Read these off the array that follows. Indices start at 0.
1) The entry in the bottom-left corner?
2) The entry directly above the centre entry?
3) The entry in the top-right corner?
4) The entry in row 0 and column 2?
5) The entry at row 0, column 1?
6) The entry just right of the largest entry?
7) The top-left entry?
8) The entry just left of -1.8?
[[-36.6  18.0  50.3  22.4 -32.3]
 [-19.2 -51.8 -22.1  33.5  47.6]
 [ 52.6  21.9 -35.0 -49.1  -4.3]
 [ 46.4  36.8 -17.0 -48.7 -23.0]
 [  1.0 -45.0 -35.9  15.2  47.4]
 [-21.1  36.9  49.0   3.7 -46.3]
 [ 49.3   1.5 -48.4 -40.2  16.6]
 [-45.5  -1.8  42.5  34.8 -13.8]
 [-37.9 -50.4  -2.1  47.6  40.0]
 [ -0.5  49.8  39.3 -18.1 -53.7]
 [ 32.9  43.8   2.0 -41.1 -33.0]]
1) 32.9
2) -35.9
3) -32.3
4) 50.3
5) 18.0
6) 21.9
7) -36.6
8) -45.5

[[1.3, -6.0, 29.4, 5.1, -22.3, 1.0, -5.9, 21.3, 35.5, -3.8],
 [-19.8, -26.7, -4.6, 4.1, -24.2, -1.2, -20.6, -15.4, -9.4, -17.5],
 [-10.1, -16.1, -2.2, 0.5, -21.5, -1.1, -13.3, -8.0, -13.4, 0.0],
 [49.0, -19.6, -19.8, 0.3, -21.2, 4.4, -15.4, 4.9, -18.9, -15.4],
 [-2.0, -25.8, 19.8, 6.3, -43.3, 27.8, -13.5, -1.5, 27.4, -35.2],
 [-3.0, -16.6, -0.2, -14.5, -14.9, -4.3, -0.1, -15.4, -29.3, 30.1],
 [21.4, -11.4, 13.9, 1.3, -8.9, 26.7, 1.3, 10.2, -7.7, 19.4],
 [-4.9, -6.0, -7.5, 16.0, 15.3, 8.1, -7.6, 9.6, -4.9, 8.0],
 [-9.5, -13.6, -13.3, 11.4, 6.8, -1.3, 2.4, -3.6, -2.5, 6.1],
 [-3.7, 1.1, -5.9, 4.6, -5.8, -9.7, -4.7, -2.5, 6.3, 4.4],
 [-3.4, -3.2, 5.8, 3.8, 1.2, 8.4, 1.6, -2.7, -7.0, -5.7],
 [-0.9, 15.2, 2.7, -14.7, -13.1, -8.1, -20.5, -13.8, 7.7, -23.3],
 [-7.4, 26.6, -24.3, -38.3, 40.3, -15.1, 16.7, -19.2, 1.2, -25.1]]
Give the smallest entry in the last column.
Answer: -35.2
The smallest entry in the first row -> -22.3
Give the bottom-left entry.
Answer: -7.4
Give the entry directly above 15.2.
Answer: -3.2
Give the 1st entry in reading order.
Answer: 1.3
Give the entry just left of -8.0.
Answer: -13.3
The fourth entry from the end, reading row by row is 16.7
Give the 2nd entry, reading row by row.
Answer: -6.0
Give the top-right entry.
Answer: -3.8
The 3rd largest entry -> 35.5
Give the 5th-last entry, reading row by row.
Answer: -15.1
The smallest entry in the last row: -38.3
The entry directly above 11.4 is 16.0
The last entry, reading row by row: -25.1
Give the last entry of the largest entry's row.
Answer: -15.4
Give the entry directly above 8.0.
Answer: 19.4
The entry directly below -3.8 -> -17.5
The entry just right of the smallest entry: 27.8
The entry directly below 26.7: 8.1
The first entry in the row that holds the smallest entry -> -2.0
The smallest entry in the first column is -19.8
The third entry in reading order is 29.4
Give the entry just left of the smallest entry.
Answer: 6.3
Give the minimum.
Answer: -43.3
Give the entry directly above -1.5.
Answer: 4.9
Give the 2nd-last entry, reading row by row.
Answer: 1.2
Give the 3rd entry on the main diagonal.
Answer: -2.2
Give the entry directly below 13.9.
Answer: -7.5
The bottom entry of the column that holds the smallest entry: 40.3
Give the entry just right of the largest entry.
Answer: -19.6

m =
[[4.64, -11.86, -2.13, -18.82],
 [-7.07, -2.84, -10.74, 5.22],
 [6.59, -4.25, -0.59, -20.86],
 [-12.09, 1.12, 17.08, -9.44],
 [14.64, -22.79, 15.32, 5.13],
 [2.85, -1.26, 5.74, -10.95],
 [-6.59, -2.07, -3.38, -10.70],
 [-12.16, 3.22, -17.84, 17.57],
 [11.10, -24.62, 13.10, 21.05],
 [13.85, -16.58, 11.74, -0.93],
 [8.91, -7.16, 7.87, -14.26],
 [-5.33, -3.36, -9.15, -0.36],
 [-13.88, -1.00, -22.42, -13.71],
 [-5.49, -16.24, -11.32, -27.80],
 [-8.79, -16.61, 1.30, -0.17]]
Counting starts at 0.
The entry in the bottom-left corner is -8.79
What is the entry directly below 5.74?
Answer: -3.38
The entry in the top-right corner is -18.82
What is the entry just right of -16.58?
Answer: 11.74
The entry directly above the smallest entry -> -13.71
What is the top-left entry?
Answer: 4.64
The entry directly above -2.84 -> -11.86
What is the entry directly above -16.58?
Answer: -24.62
What is the entry at row 2, column 0?
Answer: 6.59
The entry in the bottom-right corner -> -0.17
What is the entry directly below -2.13?
Answer: -10.74
The minimum: -27.80
The entry just left of -17.84 is 3.22
The entry at row 1, column 0: -7.07
The entry just left of -10.74 is -2.84
The entry directly above -0.36: -14.26
What is the entry directly below 5.22?
Answer: -20.86
The entry just left of -16.24: -5.49
What is the entry in row 2 and column 1?
Answer: -4.25
What is the entry directly below 11.74?
Answer: 7.87
The entry just left of the largest entry: 13.10
What is the entry in row 0 and column 2?
Answer: -2.13
What is the entry directly above the largest entry?
Answer: 17.57
What is the entry directly below -1.00?
Answer: -16.24
